In the data rows, 50 means zero.
Here are some points:
vec![50, 23, 39, 54, 64, 62, 30, 50, 75, 65, 39, 36, 29, 65, 66, 51, 40, 36, 56, 55, 60, 26, 29, 76]
vec![60, 54, 93, 00, 57, 28, 71, 51, 32, 53, 51, 46, 73, 29, 48, 70, 69, 24, 63, 78, 47, 26, 39, 44]
vec![47, 64, 33, 20, 41, 45, 20, 65, 30, 46, 31, 76, 23, 20, 44, 48, 56, 51, 57, 64, 76, 47, 61, 30]
vec![70, 59, 31, 72, 70, 71, 62, 53, 26, 46, 49, 47, 53, 62, 67, 46, 47, 57, 26, 37, 48, 50, 69, 32]
vec![47, 59, 42, 39, 45, 57, 38, 57, 37, 55, 42, 50, 45, 56, 58, 53, 42, 42, 57, 44, 56, 54, 56, 45]
vec![51, 52, 43, 63, 46, 37, 46, 62, 57, 44, 63, 53, 37, 43, 41, 45, 52, 48, 51, 29, 25, 45, 76, 59]
vec![38, 37, 99, 00, 83, 84, 48, 99, 40, 26, 41, 41, 50, 73, 71, 04, 59, 92, 95, 58, 91, 28, 61, 06]
vec![32, 23, 53, 55, 59, 76, 43, 61, 82, 37, 53, 29, 42, 40, 62, 41, 45, 79, 82, 24, 53, 61, 70, 44]
vec![50, 48, 66, 44, 58, 32, 52, 53, 50, 40, 49, 62, 33, 59, 39, 46, 63, 62, 59, 39, 55, 36, 69, 45]
vec![64, 49, 45, 61, 62, 52, 54, 36, 78, 56, 76, 55, 42, 42, 48, 56, 44, 76, 20, 57, 69, 41, 36, 73]
vec![39, 57, 31, 87, 56, 50, 39, 63, 23, 48, 13, 53, 48, 00, 08, 42, 43, 50, 30, 02, 40, 54, 87, 84]
vec![39, 59, 51, 11, 60, 72, 53, 37, 56, 50, 51, 57, 59, 79, 71, 51, 47, 60, 61, 63, 83, 43, 34, 18]
vec![65, 51, 67, 34, 36, 39, 55, 61, 32, 55, 36, 41, 61, 48, 52, 47, 48, 45, 42, 53, 55, 34, 51, 40]
vec![69, 74, 94, 20, 18, 56, 48, 61, 09, 55, 49, 58, 59, 22, 50, 65, 33, 38, 77, 74, 90, 39, 31, 70]
vec![47, 67, 51, 38, 55, 68, 36, 72, 37, 51, 54, 43, 56, 71, 55, 55, 59, 46, 41, 60, 53, 50, 49, 12]
vec![57, 36, 47, 54, 45, 54, 31, 41, 59, 65, 46, 58, 54, 45, 56, 40, 44, 36, 30, 45, 50, 43, 78, 52]
vec![56, 85, 99, 08, 27, 19, 43, 80, 17, 95, 12, 63, 92, 00, 29, 69, 58, 10, 99, 66, 66, 00, 36, 52]
vec![51, 56, 49, 57, 48, 49, 54, 39, 58, 38, 57, 47, 42, 63, 43, 48, 59, 46, 53, 52, 41, 63, 53, 31]
vec![34, 50, 50, 74, 57, 50, 50, 34, 78, 51, 67, 50, 43, 40, 47, 54, 44, 58, 56, 55, 42, 74, 37, 34]
vec![00, 07, 66, 72, 37, 99, 15, 50, 59, 22, 10, 42, 00, 66, 59, 20, 00, 31, 99, 31, 27, 83, 75, 99]
vec![54, 48, 50, 32, 46, 50, 36, 46, 28, 60, 38, 42, 57, 58, 56, 52, 34, 49, 49, 26, 67, 64, 71, 33]
vec![32, 68, 13, 75, 62, 61, 39, 71, 58, 53, 50, 40, 39, 30, 38, 15, 45, 65, 53, 32, 36, 59, 99, 51]
vec![49, 80, 49, 27, 40, 44, 34, 62, 19, 71, 28, 77, 26, 41, 44, 68, 64, 57, 66, 67, 75, 40, 47, 33]
vec![71, 88, 55, 99, 63, 30, 59, 29, 70, 36, 81, 67, 47, 85, 18, 73, 99, 20, 26, 60, 14, 64, 00, 28]
vec![58, 36, 40, 70, 54, 65, 58, 30, 88, 49, 69, 37, 37, 42, 66, 52, 40, 60, 38, 51, 55, 34, 25, 84]
Then 20 other points, each followed by its number:
vec![53, 39, 73, 20, 52, 68, 45, 59, 30, 25, 33, 33, 26, 98, 57, 32, 23, 74, 99, 69, 49, 54, 44, 21] 0
vec![48, 60, 71, 36, 55, 65, 53, 47, 40, 50, 45, 51, 51, 54, 56, 35, 70, 45, 50, 60, 71, 53, 25, 19] 1
vec![61, 15, 15, 70, 30, 63, 88, 42, 79, 69, 54, 18, 73, 33, 78, 91, 50, 38, 25, 67, 73, 59, 17, 98] 2
vec![54, 67, 36, 48, 55, 67, 41, 59, 70, 57, 57, 48, 47, 61, 31, 56, 66, 48, 57, 66, 41, 29, 44, 39] 3
vec![50, 60, 68, 42, 61, 45, 63, 66, 29, 38, 65, 39, 79, 79, 64, 39, 48, 42, 26, 71, 65, 53, 36, 33] 4
vec![32, 40, 26, 99, 53, 59, 46, 53, 74, 34, 27, 61, 08, 73, 67, 46, 62, 09, 51, 64, 10, 75, 72, 58] 5
vec![66, 30, 58, 54, 41, 35, 55, 30, 42, 55, 51, 58, 65, 36, 55, 40, 41, 41, 44, 49, 53, 64, 51, 79] 6
vec![33, 35, 78, 78, 48, 34, 67, 58, 55, 41, 86, 57, 46, 68, 80, 72, 62, 51, 11, 96, 47, 46, 08, 20] 7
vec![81, 52, 43, 99, 68, 39, 42, 55, 25, 51, 62, 59, 48, 61, 44, 63, 07, 46, 59, 52, 46, 99, 66, 98] 8
vec![39, 46, 41, 38, 47, 57, 51, 60, 37, 33, 18, 38, 36, 60, 32, 27, 52, 77, 59, 50, 52, 34, 43, 55] 9
vec![50, 51, 26, 52, 37, 43, 59, 40, 71, 53, 60, 40, 63, 24, 45, 58, 65, 49, 29, 46, 32, 52, 54, 50] 10
vec![59, 41, 66, 11, 37, 39, 79, 45, 49, 52, 06, 61, 75, 10, 60, 44, 29, 31, 47, 31, 93, 67, 69, 55] 11
vec![39, 12, 39, 71, 34, 72, 63, 41, 87, 56, 50, 39, 27, 49, 70, 62, 21, 53, 54, 64, 47, 40, 23, 88] 12
vec![70, 34, 56, 53, 56, 53, 64, 50, 72, 48, 77, 49, 44, 26, 57, 66, 46, 70, 32, 47, 51, 37, 31, 66] 13
vec![52, 67, 18, 63, 49, 52, 48, 45, 42, 36, 56, 67, 33, 68, 32, 51, 53, 57, 40, 28, 40, 50, 62, 38] 14
vec![73, 60, 23, 44, 41, 14, 46, 41, 19, 57, 45, 80, 53, 45, 47, 42, 48, 51, 36, 24, 37, 49, 67, 53] 15
vec![42, 66, 51, 55, 51, 44, 51, 59, 54, 48, 56, 70, 53, 45, 55, 42, 55, 57, 66, 42, 49, 47, 52, 50] 16
vec![50, 32, 37, 52, 52, 56, 51, 46, 83, 67, 53, 33, 40, 65, 53, 52, 39, 58, 51, 47, 64, 46, 42, 69] 17
vec![53, 45, 41, 21, 16, 16, 65, 45, 19, 42, 18, 56, 87, 05, 29, 64, 85, 23, 42, 53, 45, 35, 68, 58] 18
vec![31, 61, 21, 57, 50, 27, 38, 67, 51, 45, 52, 47, 59, 29, 15, 36, 42, 36, 43, 29, 16, 62, 61, 53] 19
Which three of these numbered points are nearest to each point below by angle, seen from the average point of the first points? Their numbers follow each, nearest first.
vec![64, 80, 32, 42, 37, 79, 38, 66, 87, 78, 64, 60, 18, 55, 35, 26, 81, 50, 46, 78, 39, 06, 39, 17] > 3 1 14
vec![59, 62, 42, 73, 33, 33, 62, 55, 35, 40, 40, 62, 48, 20, 35, 50, 44, 68, 48, 41, 44, 57, 67, 59] > 15 19 8
vec![50, 61, 43, 52, 48, 53, 45, 58, 60, 56, 49, 53, 45, 57, 36, 46, 64, 48, 41, 55, 39, 33, 45, 43] > 3 10 14
vec![95, 53, 16, 68, 56, 62, 39, 73, 53, 49, 65, 39, 27, 49, 26, 59, 55, 37, 68, 65, 30, 18, 61, 48] > 3 14 5
vec![61, 25, 53, 65, 41, 33, 61, 30, 39, 46, 44, 66, 47, 30, 52, 46, 28, 35, 51, 44, 58, 57, 46, 75] > 6 8 11
vec![53, 46, 29, 50, 53, 68, 59, 46, 62, 60, 65, 59, 44, 37, 40, 50, 55, 65, 31, 49, 51, 39, 42, 60] > 13 10 2
vec![49, 43, 46, 35, 38, 31, 50, 37, 28, 48, 30, 50, 59, 38, 36, 66, 69, 39, 50, 66, 53, 53, 56, 58] > 18 6 15
vec![42, 99, 66, 52, 04, 12, 55, 99, 78, 77, 51, 97, 47, 37, 55, 35, 99, 70, 63, 35, 45, 40, 47, 39] > 16 15 18
vec![51, 22, 77, 18, 42, 37, 70, 33, 58, 61, 26, 76, 71, 18, 59, 49, 39, 36, 74, 31, 78, 43, 59, 62] > 11 6 18
vec![36, 56, 70, 78, 98, 38, 66, 99, 65, 42, 99, 55, 50, 83, 99, 72, 61, 71, 05, 71, 79, 60, 27, 08] > 7 4 13
vec![48, 38, 43, 76, 56, 52, 69, 33, 70, 64, 56, 34, 65, 37, 56, 65, 34, 49, 27, 68, 59, 61, 30, 83] > 2 12 17
Here are 20 other points, each followed by its number:
vec![32, 27, 70, 52, 54, 00, 77, 03, 00, 00, 00, 70, 25, 92, 39, 36, 19, 00, 00, 93, 39, 99, 19, 46] 0
vec![50, 20, 13, 26, 76, 81, 59, 51, 76, 45, 29, 38, 19, 37, 63, 39, 64, 77, 49, 64, 69, 58, 50, 69] 1
vec![39, 18, 43, 56, 52, 57, 69, 36, 88, 62, 67, 57, 48, 21, 52, 48, 37, 59, 39, 42, 47, 48, 54, 73] 2
vec![43, 36, 61, 63, 59, 80, 47, 45, 52, 43, 41, 49, 29, 72, 58, 25, 20, 27, 65, 42, 66, 45, 54, 91] 3
vec![39, 41, 33, 46, 37, 63, 58, 64, 65, 65, 29, 37, 45, 48, 53, 61, 56, 32, 31, 52, 58, 55, 31, 56] 4
vec![99, 43, 49, 99, 90, 28, 52, 35, 00, 59, 99, 60, 32, 44, 36, 93, 00, 40, 99, 26, 30, 99, 56, 99] 5
vec![65, 57, 53, 48, 68, 37, 52, 52, 49, 55, 65, 61, 59, 50, 56, 59, 72, 41, 35, 58, 54, 60, 45, 38] 6
vec![51, 61, 59, 65, 43, 66, 50, 68, 39, 36, 60, 59, 45, 75, 69, 40, 51, 58, 37, 37, 68, 37, 59, 18] 7
vec![40, 47, 55, 30, 45, 36, 44, 41, 46, 53, 41, 66, 53, 50, 48, 35, 51, 45, 40, 53, 58, 52, 51, 59] 8
vec![37, 50, 51, 60, 42, 64, 35, 43, 55, 36, 40, 43, 37, 49, 50, 43, 41, 46, 55, 42, 37, 59, 47, 56] 9
vec![39, 59, 75, 29, 59, 86, 48, 48, 59, 55, 59, 40, 54, 75, 43, 42, 53, 45, 71, 70, 62, 28, 05, 40] 10
vec![65, 53, 72, 38, 59, 42, 59, 56, 21, 31, 45, 48, 49, 81, 58, 47, 62, 64, 59, 64, 72, 43, 46, 09] 11
vec![33, 44, 43, 70, 29, 59, 35, 54, 50, 37, 32, 56, 43, 61, 38, 41, 45, 26, 62, 41, 41, 66, 36, 64] 12
vec![53, 00, 23, 58, 41, 41, 57, 11, 99, 99, 67, 60, 28, 17, 86, 57, 60, 46, 23, 35, 64, 41, 36, 64] 13
vec![42, 38, 56, 64, 61, 63, 37, 64, 45, 49, 30, 35, 53, 79, 74, 52, 41, 74, 23, 57, 36, 70, 58, 34] 14
vec![39, 18, 51, 48, 47, 84, 44, 25, 58, 48, 50, 41, 46, 55, 55, 26, 37, 51, 66, 47, 46, 65, 47, 62] 15
vec![60, 71, 38, 78, 48, 31, 44, 52, 29, 55, 56, 32, 49, 47, 28, 58, 41, 34, 34, 60, 33, 52, 51, 72] 16
vec![45, 26, 48, 79, 54, 57, 63, 32, 71, 85, 71, 27, 54, 58, 75, 53, 42, 70, 44, 43, 77, 51, 22, 71] 17
vec![41, 42, 46, 75, 68, 53, 61, 38, 94, 60, 54, 39, 42, 48, 57, 55, 49, 55, 37, 50, 61, 32, 35, 73] 18
vec![55, 68, 36, 29, 63, 68, 34, 98, 29, 15, 56, 28, 29, 81, 81, 56, 32, 91, 42, 54, 65, 45, 81, 03] 19
The same question for these:
vec![04, 07, 36, 44, 35, 54, 58, 17, 73, 72, 26, 57, 43, 30, 44, 34, 60, 31, 74, 72, 14, 65, 60, 61] > 15 2 9
vec![56, 64, 46, 77, 56, 30, 64, 52, 46, 53, 66, 45, 52, 47, 35, 66, 45, 53, 50, 55, 35, 52, 37, 58] > 16 5 6
vec![42, 53, 38, 44, 31, 55, 31, 57, 59, 44, 26, 54, 45, 64, 47, 48, 51, 47, 65, 37, 45, 45, 51, 38] > 12 9 4
vec![68, 47, 44, 72, 46, 50, 98, 09, 77, 61, 76, 31, 68, 09, 84, 82, 24, 20, 26, 96, 68, 68, 00, 78] > 17 18 13
vec![61, 40, 54, 50, 39, 46, 50, 40, 14, 26, 41, 30, 58, 98, 42, 46, 38, 44, 68, 64, 33, 65, 68, 42] > 0 11 14
vec![49, 37, 38, 60, 52, 46, 59, 39, 72, 65, 46, 41, 32, 59, 58, 44, 55, 56, 42, 49, 50, 34, 39, 74] > 18 17 13
vec![25, 62, 59, 53, 50, 22, 51, 34, 99, 35, 57, 99, 28, 57, 44, 14, 77, 49, 23, 18, 17, 41, 57, 17] > 8 2 13
vec![63, 52, 25, 41, 62, 37, 48, 43, 32, 52, 54, 55, 59, 54, 52, 78, 64, 63, 38, 53, 52, 63, 53, 35] > 6 11 16
vec![58, 71, 61, 25, 48, 38, 45, 63, 19, 47, 46, 61, 54, 54, 51, 44, 60, 48, 57, 67, 69, 38, 40, 37] > 11 6 8
vec![44, 54, 32, 75, 46, 49, 59, 41, 88, 61, 50, 26, 22, 37, 65, 72, 88, 56, 20, 78, 06, 18, 00, 83] > 18 4 13
vec![81, 27, 43, 99, 64, 43, 44, 39, 05, 49, 64, 49, 44, 47, 48, 77, 00, 47, 76, 40, 38, 99, 47, 99] > 5 16 3
